In the data rows, the value 128 means zero.
Here are some points, one per row:
tensor([141, 140, 125, 116, 109, 182, 113, 065, 140, 162, 081, 097, 092, 110, 118, 146, 142, 162,
        166, 183, 154, 137, 196, 160, 196, 206, 166, 241, 202, 184, 190, 210])
tensor([108, 093, 159, 146, 139, 072, 134, 170, 083, 095, 086, 120, 122, 141, 112, 147, 114, 103,
        104, 111, 170, 204, 198, 166, 210, 204, 250, 191, 153, 188, 110, 142])
tensor([179, 081, 158, 115, 142, 089, 176, 107, 079, 052, 178, 111, 127, 090, 138, 080, 124, 176,
        138, 147, 087, 131, 135, 200, 196, 167, 170, 128, 184, 147, 116, 140])
tensor([108, 139, 142, 073, 133, 120, 120, 120, 122, 106, 109, 103, 111, 124, 147, 060, 167, 036,
        170, 145, 101, 093, 102, 055, 127, 130, 142, 135, 155, 137, 183, 197])
tensor([100, 126, 082, 128, 138, 100, 099, 153, 103, 097, 132, 109, 069, 157, 142, 112, 066, 130,
        232, 130, 127, 147, 165, 186, 076, 084, 098, 096, 128, 098, 129, 108])
tensor([117, 164, 152, 093, 107, 099, 114, 116, 153, 115, 092, 141, 150, 125, 096, 107, 139, 146,
        138, 145, 102, 152, 154, 185, 197, 089, 136, 122, 047, 001, 024, 114])
tensor([151, 136, 137, 131, 084, 153, 121, 130, 090, 139, 094, 148, 114, 114, 140, 078, 139, 188,
        141, 072, 125, 206, 120, 140, 108, 206, 087, 118, 071, 085, 101, 112])
tensor([146, 161, 085, 095, 126, 140, 128, 134, 128, 091, 088, 130, 127, 152, 140, 107, 067, 130,
        059, 122, 177, 173, 192, 108, 131, 122, 129, 074, 171, 073, 151, 148])
tensor([141, 150, 095, 170, 093, 098, 125, 129, 095, 132, 082, 165, 073, 134, 076, 110, 138, 144,
        167, 089, 161, 073, 109, 149, 163, 132, 138, 130, 114, 128, 160, 110])
tensor([126, 179, 162, 076, 074, 157, 170, 096, 113, 092, 095, 127, 176, 113, 097, 133, 117, 098,
        156, 121, 177, 132, 143, 195, 137, 117, 098, 118, 141, 183, 099, 079])
tensor([146, 094, 108, 146, 114, 117, 111, 091, 162, 142, 096, 090, 098, 097, 167, 117, 130, 144,
        149, 119, 176, 112, 159, 127, 154, 094, 209, 086, 127, 095, 088, 088])
tensor([148, 159, 146, 066, 094, 142, 143, 140, 073, 109, 181, 137, 069, 136, 104, 143, 111, 154,
        115, 202, 138, 084, 077, 068, 071, 107, 126, 132, 144, 119, 135, 086])
tensor([106, 111, 126, 123, 113, 132, 098, 121, 104, 128, 094, 147, 151, 090, 126, 132, 070, 166,
        147, 111, 122, 091, 023, 002, 028, 010, 109, 079, 150, 183, 146, 209])
tensor([140, 110, 146, 122, 122, 041, 160, 080, 139, 175, 109, 096, 109, 132, 107, 098, 159, 139,
        110, 121, 126, 120, 137, 058, 036, 044, 019, 092, 048, 133, 100, 135])
tensor([113, 117, 105, 141, 111, 160, 085, 113, 071, 141, 143, 099, 131, 145, 163, 135, 112, 085,
        123, 181, 136, 126, 157, 111, 166, 122, 067, 032, 027, 039, 014, 079])
tensor([129, 059, 086, 143, 161, 185, 117, 104, 134, 024, 066, 153, 173, 188, 172, 166, 235, 183,
        133, 149, 147, 129, 095, 130, 126, 115, 061, 072, 118, 120, 128, 135])
tensor([147, 136, 192, 168, 103, 090, 097, 088, 088, 096, 149, 133, 151, 225, 198, 170, 148, 112,
        122, 101, 170, 114, 076, 089, 133, 091, 120, 195, 165, 129, 204, 142])
tensor([144, 139, 145, 083, 070, 116, 051, 121, 157, 179, 153, 117, 163, 165, 176, 115, 132, 142,
        105, 103, 114, 109, 140, 208, 175, 128, 144, 142, 126, 147, 182, 122])
tensor([053, 071, 058, 099, 123, 111, 177, 123, 127, 181, 154, 193, 175, 124, 152, 146, 073, 115,
        102, 106, 117, 101, 157, 184, 171, 205, 122, 145, 140, 139, 157, 143])
tensor([140, 130, 109, 140, 065, 063, 073, 142, 195, 175, 202, 154, 214, 146, 086, 049, 108, 146,
        135, 153, 138, 101, 135, 082, 119, 192, 168, 158, 175, 176, 135, 140])
tensor([221, 111, 061, 106, 127, 142, 144, 159, 150, 184, 155, 211, 140, 144, 095, 093, 096, 074,
        110, 130, 079, 119, 111, 146, 171, 078, 144, 166, 098, 174, 147, 124])
tensor([108, 105, 140, 070, 123, 133, 157, 220, 221, 158, 183, 167, 059, 061, 099, 117, 105, 092,
        146, 098, 138, 148, 117, 101, 173, 163, 074, 117, 127, 117, 098, 128])
tensor([142, 061, 098, 140, 119, 182, 228, 210, 213, 173, 137, 026, 098, 074, 059, 140, 105, 124,
        113, 082, 119, 111, 107, 104, 138, 107, 097, 111, 165, 076, 125, 137])
tensor([094, 127, 152, 176, 168, 230, 231, 247, 157, 060, 071, 076, 110, 072, 161, 110, 146, 132,
        090, 155, 132, 086, 130, 139, 069, 102, 124, 177, 051, 135, 140, 140])
tensor([153, 221, 230, 255, 221, 208, 161, 074, 127, 131, 119, 111, 100, 101, 086, 076, 088, 111,
        111, 113, 109, 157, 130, 088, 150, 102, 118, 112, 119, 104, 141, 111])
tensor([156, 151, 233, 191, 254, 154, 131, 183, 139, 149, 078, 128, 108, 153, 100, 143, 115, 126,
        140, 165, 111, 055, 121, 135, 118, 165, 116, 087, 153, 116, 112, 094])
tensor([161, 192, 070, 152, 196, 161, 180, 208, 169, 172, 159, 064, 136, 144, 140, 124, 162, 140,
        161, 148, 149, 170, 089, 149, 098, 144, 139, 102, 123, 184, 142, 134])
tensor([076, 098, 175, 138, 137, 179, 108, 176, 112, 220, 185, 186, 153, 168, 116, 095, 141, 118,
        132, 110, 127, 141, 157, 152, 094, 103, 118, 166, 192, 121, 107, 139])
tensor([107, 139, 131, 146, 094, 132, 160, 153, 156, 165, 169, 179, 158, 168, 172, 211, 227, 114,
        118, 122, 090, 166, 165, 143, 100, 131, 192, 065, 154, 126, 136, 152])
tensor([100, 148, 135, 089, 184, 130, 126, 114, 174, 142, 190, 190, 177, 149, 176, 192, 130, 190,
        128, 086, 115, 128, 166, 066, 162, 107, 140, 155, 129, 160, 157, 067])
tensor([059, 124, 105, 146, 135, 126, 182, 065, 170, 162, 160, 161, 123, 141, 210, 112, 125, 130,
        140, 174, 109, 129, 076, 153, 120, 134, 162, 139, 114, 139, 114, 118])
tensor([160, 176, 151, 129, 174, 089, 089, 073, 175, 119, 215, 169, 151, 131, 091, 118, 107, 090,
        083, 113, 186, 115, 109, 169, 062, 143, 149, 150, 115, 093, 100, 161])
tensor([150, 124, 105, 155, 143, 115, 137, 130, 068, 115, 172, 118, 186, 132, 128, 162, 147, 161,
        166, 128, 129, 131, 120, 096, 129, 155, 123, 128, 069, 081, 179, 166])
tensor([163, 132, 172, 154, 098, 125, 086, 107, 138, 068, 123, 138, 150, 167, 136, 202, 091, 107,
        139, 107, 070, 131, 133, 129, 106, 137, 100, 123, 101, 189, 091, 147])
tensor([191, 148, 125, 170, 133, 047, 073, 109, 081, 142, 098, 168, 155, 043, 182, 173, 147, 091,
        113, 157, 137, 143, 124, 128, 106, 112, 096, 156, 177, 109, 120, 104])
tensor([092, 036, 090, 079, 097, 110, 152, 121, 134, 121, 043, 106, 102, 156, 113, 150, 135, 123,
        096, 148, 122, 150, 100, 102, 094, 136, 161, 139, 128, 138, 138, 049])
tensor([087, 106, 139, 116, 092, 099, 035, 107, 120, 112, 171, 108, 082, 038, 049, 098, 109, 110,
        077, 162, 107, 160, 130, 158, 110, 133, 128, 097, 088, 150, 202, 106])
tensor([075, 169, 068, 117, 130, 087, 081, 117, 081, 091, 098, 053, 113, 110, 112, 144, 146, 130,
        104, 116, 124, 125, 077, 118, 180, 124, 104, 147, 162, 149, 100, 141])
tensor([112, 126, 092, 061, 146, 173, 119, 073, 049, 075, 083, 061, 096, 134, 108, 181, 178, 131,
        114, 069, 072, 093, 160, 113, 090, 150, 149, 169, 145, 126, 090, 134])
There is one direction along which these points spread out most. How far along it is each point below, from 0 to 99? 50 is the average, and the first point above lies past it. One standard deviation of the points above along it is 16.
tensor([150, 124, 105, 155, 143, 115, 137, 130, 068, 115, 172, 118, 186, 132, 128, 162, 147, 161,
        166, 128, 129, 131, 120, 096, 129, 155, 123, 128, 069, 081, 179, 166]) 48
tensor([106, 111, 126, 123, 113, 132, 098, 121, 104, 128, 094, 147, 151, 090, 126, 132, 070, 166,
        147, 111, 122, 091, 023, 002, 028, 010, 109, 079, 150, 183, 146, 209]) 22
tensor([141, 140, 125, 116, 109, 182, 113, 065, 140, 162, 081, 097, 092, 110, 118, 146, 142, 162,
        166, 183, 154, 137, 196, 160, 196, 206, 166, 241, 202, 184, 190, 210]) 86
tensor([140, 110, 146, 122, 122, 041, 160, 080, 139, 175, 109, 096, 109, 132, 107, 098, 159, 139,
        110, 121, 126, 120, 137, 058, 036, 044, 019, 092, 048, 133, 100, 135]) 17
tensor([144, 139, 145, 083, 070, 116, 051, 121, 157, 179, 153, 117, 163, 165, 176, 115, 132, 142,
        105, 103, 114, 109, 140, 208, 175, 128, 144, 142, 126, 147, 182, 122]) 73
tensor([100, 148, 135, 089, 184, 130, 126, 114, 174, 142, 190, 190, 177, 149, 176, 192, 130, 190,
        128, 086, 115, 128, 166, 066, 162, 107, 140, 155, 129, 160, 157, 067]) 60
tensor([117, 164, 152, 093, 107, 099, 114, 116, 153, 115, 092, 141, 150, 125, 096, 107, 139, 146,
        138, 145, 102, 152, 154, 185, 197, 089, 136, 122, 047, 001, 024, 114]) 43
tensor([191, 148, 125, 170, 133, 047, 073, 109, 081, 142, 098, 168, 155, 043, 182, 173, 147, 091,
        113, 157, 137, 143, 124, 128, 106, 112, 096, 156, 177, 109, 120, 104]) 52
tensor([107, 139, 131, 146, 094, 132, 160, 153, 156, 165, 169, 179, 158, 168, 172, 211, 227, 114,
        118, 122, 090, 166, 165, 143, 100, 131, 192, 065, 154, 126, 136, 152]) 60
tensor([112, 126, 092, 061, 146, 173, 119, 073, 049, 075, 083, 061, 096, 134, 108, 181, 178, 131,
        114, 069, 072, 093, 160, 113, 090, 150, 149, 169, 145, 126, 090, 134]) 47
